In the data rows, zero lies at 7.5, halfway between 7 and 8.
Here are some points, each followed by its number:
[10, 5, 8, 8, 12, 14, 3, 3, 7, 6] 0
[4, 8, 6, 10, 4, 7, 10, 10, 7, 9] 1
[6, 8, 12, 5, 5, 1, 8, 7, 5, 8] 2
[10, 8, 6, 4, 13, 13, 7, 6, 9, 7] 3
[7, 11, 11, 10, 7, 6, 4, 4, 4, 7] 4
[11, 8, 6, 7, 7, 11, 8, 10, 8, 7] 5
[12, 7, 3, 6, 11, 12, 8, 10, 10, 8] 6
[3, 9, 5, 7, 8, 1, 13, 9, 10, 10] 7
[9, 9, 6, 8, 9, 10, 6, 7, 6, 7] 8
[8, 10, 6, 6, 12, 5, 7, 5, 8, 10] 9
[14, 6, 7, 7, 9, 13, 4, 8, 7, 7] 10
[7, 3, 8, 9, 4, 7, 9, 9, 10, 9] 11
[8, 7, 8, 8, 8, 8, 8, 7, 8, 7] 12
[5, 10, 8, 8, 6, 8, 9, 8, 7, 7] 13
[4, 7, 4, 9, 6, 1, 13, 9, 8, 12] 14
[3, 8, 8, 8, 4, 3, 10, 9, 9, 8] 15
[3, 7, 3, 10, 5, 1, 14, 10, 9, 13] 16
[6, 3, 9, 9, 5, 12, 6, 8, 11, 5] 17
[10, 7, 8, 9, 8, 11, 3, 6, 5, 7] 18
[5, 8, 5, 9, 5, 7, 11, 10, 8, 9] 19
[6, 6, 8, 8, 6, 6, 9, 8, 8, 8] 20
[9, 8, 6, 7, 11, 15, 6, 5, 5, 8] 21
[7, 4, 2, 11, 3, 8, 11, 13, 9, 11] 22
[8, 7, 4, 5, 10, 11, 9, 10, 9, 6] 23
[7, 6, 7, 8, 9, 7, 6, 6, 6, 10] 24
[8, 8, 7, 5, 10, 7, 8, 7, 8, 8] 25
[4, 9, 5, 9, 4, 6, 11, 11, 8, 8] 26
[13, 4, 9, 11, 5, 15, 3, 7, 3, 7] 27
[14, 6, 7, 7, 8, 15, 7, 8, 7, 6] 28
[10, 7, 6, 7, 11, 12, 5, 7, 7, 6] 29
[4, 10, 9, 8, 5, 6, 10, 8, 7, 6] 30
[14, 6, 8, 7, 9, 15, 6, 7, 8, 6] 31
[5, 5, 9, 9, 6, 5, 7, 8, 9, 6] 32
[8, 7, 10, 8, 7, 8, 5, 5, 2, 7] 33
New points follow, each followed by the numbers of its five nearest points above, nearest first.
[7, 6, 12, 7, 5, 3, 6, 7, 6, 7] 2 32 20 33 12
[7, 8, 3, 5, 10, 7, 12, 11, 12, 8] 23 25 19 6 7
[8, 10, 9, 5, 9, 6, 7, 6, 6, 8] 25 9 12 24 8
[10, 3, 4, 9, 8, 10, 8, 8, 7, 12] 24 5 12 11 6
[10, 5, 7, 7, 8, 8, 6, 9, 8, 7] 12 5 25 8 24
[8, 5, 10, 10, 5, 8, 4, 6, 4, 7] 33 18 24 4 12
[8, 7, 6, 8, 6, 11, 7, 9, 9, 6] 5 12 8 23 17
[12, 2, 4, 11, 6, 12, 6, 9, 4, 10] 27 10 18 28 5
[9, 8, 5, 5, 11, 7, 9, 8, 11, 9] 25 9 23 12 6
[4, 8, 6, 6, 10, 2, 14, 8, 12, 10] 7 14 16 15 19
[6, 8, 5, 7, 6, 7, 10, 10, 8, 9] 19 26 1 20 13
[6, 9, 4, 8, 6, 8, 10, 10, 8, 9] 19 26 1 13 20
[10, 6, 12, 7, 7, 7, 3, 5, 3, 7] 33 18 4 24 12
[10, 5, 7, 8, 8, 8, 7, 9, 8, 8] 12 5 24 20 25
[4, 7, 9, 7, 4, 2, 9, 9, 8, 6] 15 32 30 20 2
[8, 6, 4, 7, 9, 10, 8, 10, 9, 8] 23 5 6 12 25
[9, 10, 6, 5, 10, 9, 9, 6, 6, 9] 25 8 9 12 24
[3, 11, 14, 8, 12, 4, 4, 0, 8, 6] 4 9 33 2 24
[8, 5, 12, 10, 7, 6, 3, 3, 3, 9] 33 4 24 18 12
[5, 9, 11, 11, 9, 10, 3, 2, 6, 6] 4 33 18 8 0
[6, 7, 12, 7, 4, 1, 7, 7, 5, 7] 2 32 15 20 30
[6, 10, 10, 8, 7, 4, 5, 6, 5, 7] 4 33 2 13 30
[10, 7, 5, 7, 7, 10, 9, 10, 8, 7] 5 23 12 8 6
[9, 7, 9, 10, 8, 9, 4, 6, 6, 7] 18 8 33 12 24
[14, 9, 5, 2, 13, 13, 6, 7, 8, 8] 3 6 29 10 31
[8, 8, 4, 5, 10, 9, 11, 10, 12, 8] 23 6 25 5 12
[7, 4, 1, 10, 5, 9, 12, 13, 11, 10] 22 19 26 11 1
[6, 7, 5, 8, 5, 9, 10, 10, 8, 9] 19 1 26 20 13
[12, 8, 0, 6, 11, 11, 11, 11, 10, 10] 6 23 5 3 25
[11, 8, 8, 3, 12, 11, 5, 6, 9, 7] 3 29 25 10 8
[9, 7, 2, 9, 10, 12, 9, 9, 8, 12] 6 23 5 8 29
[10, 10, 8, 3, 8, 8, 7, 7, 6, 6] 25 8 12 5 29
[15, 9, 5, 1, 15, 13, 6, 7, 9, 7] 3 6 29 10 31
[9, 6, 6, 5, 9, 12, 8, 8, 10, 6] 23 5 29 3 6
[2, 10, 12, 8, 5, 0, 8, 5, 6, 6] 2 30 15 32 4
[6, 6, 5, 8, 5, 6, 10, 10, 8, 10] 19 1 20 26 11
